Where one turn sends some rows of the set: a few examples, then the rows asked
pafu: [ -8   5  34 -14  -7  -8  16  -8   9  28   9 -33  31  35   5 -13  -6   8
  26  25]
voku: [-16  11  46  16  22   8   6   9  11  23   3 -15  23   1  20  11  16  41
 -22  20]
led: [  3 -15 -12 -34 -16  -3  13  -4  20   7  20 -17 -13  24 -23  -4 -23  -9
  15 -14]
bifal: [  7 -20 -15   2   5   9  -2   8   7  21 -15   4 -27 -26  17  24 -13  31
  11  -8]
Kan: [ 22  47  -2 -16  11   7   2  20  21 -34  11  -2  17  21 -19 -11  16   2
 -17  17]
Betef: [  6  22   4  12   6   9  -9  28  -4 -13 -24  19   8 -34   3  24  26  22
 -13  15]
pivif: [-23 -14 -22  19 -11  -2 -11 -21  20  20 -16   7 -26 -19   3  -2   7   3
  -8   2]
keve: [ 26  22   0  -9  12  11  -4  30 -15 -13 -19  17   2 -21  15  24  20  30
   6  -1]
tasun: [ 28  33  16 -30   7   0   4  29   5 -33   8   3  12  19 -32   3  12  -2
  -1   0]
koz: [ 11  24  11 -27  14   8 -10  31  -1 -37  -6  -7  17  11 -36 -15  14 -11
   0  14]
Kegi: [-22  -9  29  16  -8  -1  14 -17   1  36  12 -36  13   6  10   4  -7  33
   1  27]
simu: [-10 -21   4 -30   1  -5   1  -3  22 -11  11 -10 -22  24 -28 -14 -27 -15
  11  -3]
soze: [  2   7 -20 -26 -10   3   4  -4  34   0  11 -27  -3  37 -17 -16 -35 -12
   0   2]
lup: [-33 -30 -17   8  -9   3   2  -2  14  11  -6  10 -25 -10  23   0  -5  12
  -1  -9]
tigen: [-12  -7 -14 -31 -12  -4  -4 -26  16   4   1 -15 -15  24 -30 -13 -10 -21
   1  -9]
kep: [-10  12  42  28   8   5  14   4   3  20  -4 -18  25  -1  14   7  11  47
 -19  26]
Puleg: [  0  33  -3  23   4   2 -22  23   5 -10 -25  18  -1 -15   3   1  31   7
 -23   1]
guf: [  8  28  50   3   4   0  22  13   2   4  -2 -20  40  32   1  -6   7  31
  -7  16]
Sizu: [-19 -26 -25   8 -18   5   0  -3  11  26 -13  -3 -16 -28  12  17  -8  16
   4  -1]
bod: [ -7  32 -11  14   4   8  -8   2   5 -19 -15  17   6 -25  21  16  23  21
 -24  30]
ful: [-28  -7  32  13   1  -5   1 -10   5  38  17 -33  10   3  17   8  -6  22
   8  33]
ser: [-26 -10 -27   4 -17   6  -6 -21  19  15 -16  -6 -14  -9  22  12 -27   8
  -6  16]
Befu: [ 21 -19 -14 -31   4   4   4   1  13  13  15 -22 -26   5 -20   5 -23   8
  28  -7]
tifiz: [ -6   7  37  -9 -13  -7  22  -9   0  21  14 -39  28  38  -2 -10 -12  18
  13  18]
Dob: [-13  15 -11  10   3  15 -10  32 -10 -16 -24  13  14 -26  15   0  35  14
 -11   7]
biba: [ 11  41   6 -26   2   1 -15  17   1 -24  -7  -3  12  26 -29 -11  14 -17
 -16  -9]
Ziso: [ 40  22   1 -42  12   6   3  23  -8 -20  11  -8   3  11 -23   5  11   7
  22  -1]
lep: [  3  23  46 -11  14   6  22  13  14  10  -6 -16  46  34   7 -10  13  26
  -3  11]

koz -> simu
soze -> ser
Where do these go?
pafu -> ful
pivif -> Puleg
Ziso -> Befu
tifiz -> Kegi
Betef -> tasun

